In the data rows, zero lies at 4.5, halfway between 4 and 5.
Here are some numbered points:
4 5 5 5 5 4 6 5 4 4 5 5 2 0 3 6 0 5 4 7 6 6 5 7 0 0
5 5 5 5 5 4 6 4 4 4 5 5 1 0 3 6 0 5 4 7 6 6 4 6 0 1
5 5 4 6 5 6 6 5 4 5 3 5 9 7 6 5 7 5 4 3 3 4 5 5 8 2
2 4 7 3 5 3 5 5 4 4 7 3 0 0 3 6 0 4 4 6 6 6 4 7 0 3
6 6 4 7 5 6 5 4 4 5 3 7 7 8 6 4 8 5 3 5 2 2 5 4 9 4
2 4 6 3 5 3 5 5 5 4 6 3 0 1 3 5 0 4 4 6 6 6 4 6 0 5
9 6 3 8 5 6 3 3 4 5 2 9 8 0 4 7 0 6 3 8 6 6 5 8 0 6
5 5 4 6 5 6 5 4 4 5 3 5 9 6 5 5 6 5 4 4 4 4 5 4 7 7
0 0 8 0 0 1 0 8 9 3 9 0 0 1 4 4 2 5 5 6 5 5 5 5 1 8
0 0 3 0 1 2 2 6 8 4 9 0 9 8 9 5 9 7 7 7 4 2 5 1 9 9
3 5 4 4 5 4 5 5 4 5 5 3 5 7 5 5 6 4 7 5 4 4 4 2 7 10
2 4 6 3 5 3 5 6 5 4 7 2 0 0 2 6 0 5 4 6 6 6 4 7 0 11
3 5 4 3 5 4 7 4 5 5 5 3 6 7 5 4 7 5 8 3 5 4 5 2 7 12
5 5 4 6 5 6 5 4 4 4 3 5 9 7 6 4 7 4 3 4 3 4 5 4 7 13
3 5 4 4 5 4 5 4 4 5 5 3 5 6 5 5 6 4 7 5 4 4 5 2 6 14
7 6 4 7 5 5 5 3 4 5 3 7 6 7 3 3 4 3 5 3 4 6 4 3 5 15
8 6 4 8 5 5 4 3 4 5 2 8 5 8 5 3 8 4 4 1 4 3 5 5 9 16
7 6 4 8 5 5 4 4 4 5 2 8 6 8 4 4 7 4 4 1 3 4 4 5 8 17
8 6 4 8 5 5 4 3 4 5 2 8 5 8 5 3 9 5 4 1 3 2 5 5 9 18
3 6 4 4 5 4 7 4 4 5 5 3 7 6 4 5 5 4 7 3 6 5 5 3 6 19
2 4 3 3 5 4 5 5 5 5 6 2 5 6 5 5 6 4 7 5 5 4 4 2 6 20
5 6 5 7 5 5 6 4 3 5 3 6 6 7 3 2 5 3 5 2 4 6 4 3 5 21
2 5 4 3 5 4 6 4 4 5 5 2 6 7 5 5 7 4 7 5 4 4 4 2 7 22
2 2 5 0 3 7 4 6 8 4 4 0 9 9 9 4 9 8 3 7 1 0 5 4 9 23
2 1 4 0 2 7 4 6 8 4 4 0 9 9 9 4 9 9 3 6 2 0 5 4 9 24
2 4 4 3 5 4 5 4 4 5 6 1 6 7 5 5 7 4 7 5 5 4 4 1 8 25
2 4 3 3 5 4 6 5 5 5 6 2 6 7 5 5 6 4 7 5 4 4 4 2 7 26
9 6 4 8 4 6 3 4 4 4 2 9 6 5 3 5 3 2 7 2 5 6 4 3 4 27
3 4 6 4 5 4 5 5 5 5 6 4 0 0 3 6 0 4 4 6 6 6 4 7 0 28
6 6 4 7 6 6 6 4 4 5 3 7 6 6 3 3 3 3 5 4 4 6 4 4 4 29
7 6 4 7 5 6 5 4 4 5 3 7 7 7 6 4 7 4 4 4 3 3 4 4 8 30
8 6 3 9 5 6 3 3 3 5 2 9 9 0 4 6 0 5 4 8 6 6 4 7 0 31
6 6 4 6 5 6 5 4 4 5 3 6 8 8 6 4 8 5 3 4 2 3 4 4 9 32
New points follow, each followed by the numbers of its three nearest points above, nearest first.
7 6 4 8 5 5 5 4 4 4 3 8 6 8 3 1 4 2 5 3 3 6 4 3 6 15 21 29
7 6 4 7 5 6 5 4 4 5 3 8 6 7 5 4 6 5 4 3 4 4 5 5 7 30 17 16
8 6 3 8 5 6 4 3 3 5 2 9 5 6 5 4 6 4 4 2 3 4 4 5 7 17 16 30
0 0 8 0 1 1 1 8 9 4 9 0 0 2 4 5 2 5 5 6 5 5 5 5 1 8 11 5
5 5 4 6 5 6 5 5 4 5 3 5 9 9 6 4 9 5 3 3 2 3 5 4 9 32 2 13
7 8 5 8 6 7 6 5 2 4 3 6 6 9 2 0 5 3 5 2 4 5 5 3 5 21 15 29
6 6 4 7 5 5 5 4 4 5 3 7 6 5 3 3 3 3 5 4 5 6 4 4 4 29 15 21
5 5 4 6 5 6 5 4 4 5 3 6 9 8 6 4 8 5 3 3 3 3 4 5 9 32 2 13
0 0 4 0 1 3 2 5 8 4 9 0 9 8 9 5 9 7 7 8 4 2 5 0 9 9 24 23
5 6 5 6 6 6 6 4 3 5 3 6 6 5 4 3 4 3 5 3 5 6 4 4 4 29 21 15
9 5 3 9 4 6 3 3 4 5 2 9 6 6 3 2 3 2 5 2 4 6 4 4 4 27 15 29
7 6 4 7 5 5 5 4 4 5 3 7 7 7 5 4 6 4 3 3 4 4 4 4 8 30 17 32
8 6 4 9 5 5 4 3 3 5 3 9 5 8 6 3 9 6 4 2 3 2 5 5 8 18 16 17
0 0 9 0 1 1 0 8 9 3 9 0 0 2 4 4 3 5 5 6 5 5 5 4 1 8 11 5
7 6 4 8 5 5 5 4 4 5 3 8 6 8 4 3 7 4 4 1 4 4 4 5 8 17 16 18
6 6 4 7 6 5 5 4 3 5 3 7 6 5 3 3 3 3 5 3 4 6 4 4 4 29 15 21
0 0 8 0 0 1 1 8 9 3 9 0 0 1 3 5 1 5 4 6 6 5 5 5 0 8 11 5
0 0 8 0 0 1 1 8 9 3 9 0 0 2 4 4 3 5 5 6 5 5 5 4 1 8 11 5
9 5 3 9 3 5 0 2 3 4 2 9 1 6 3 4 4 2 4 0 4 5 4 5 6 27 17 16
6 6 4 7 5 6 5 4 4 4 3 7 7 7 5 4 7 5 3 3 3 4 5 4 7 30 13 32
7 6 3 7 5 6 5 4 4 5 3 7 7 7 6 5 7 5 3 4 3 3 5 4 8 30 4 32
6 5 4 6 5 6 5 4 4 5 3 6 8 8 6 3 9 5 3 4 2 3 5 4 9 32 4 30
0 0 3 0 1 2 3 6 8 4 9 0 9 8 9 5 9 8 8 7 4 2 5 1 9 9 24 23
9 2 0 7 0 6 0 2 6 3 1 9 9 5 1 3 1 1 5 2 5 6 4 4 3 27 15 29
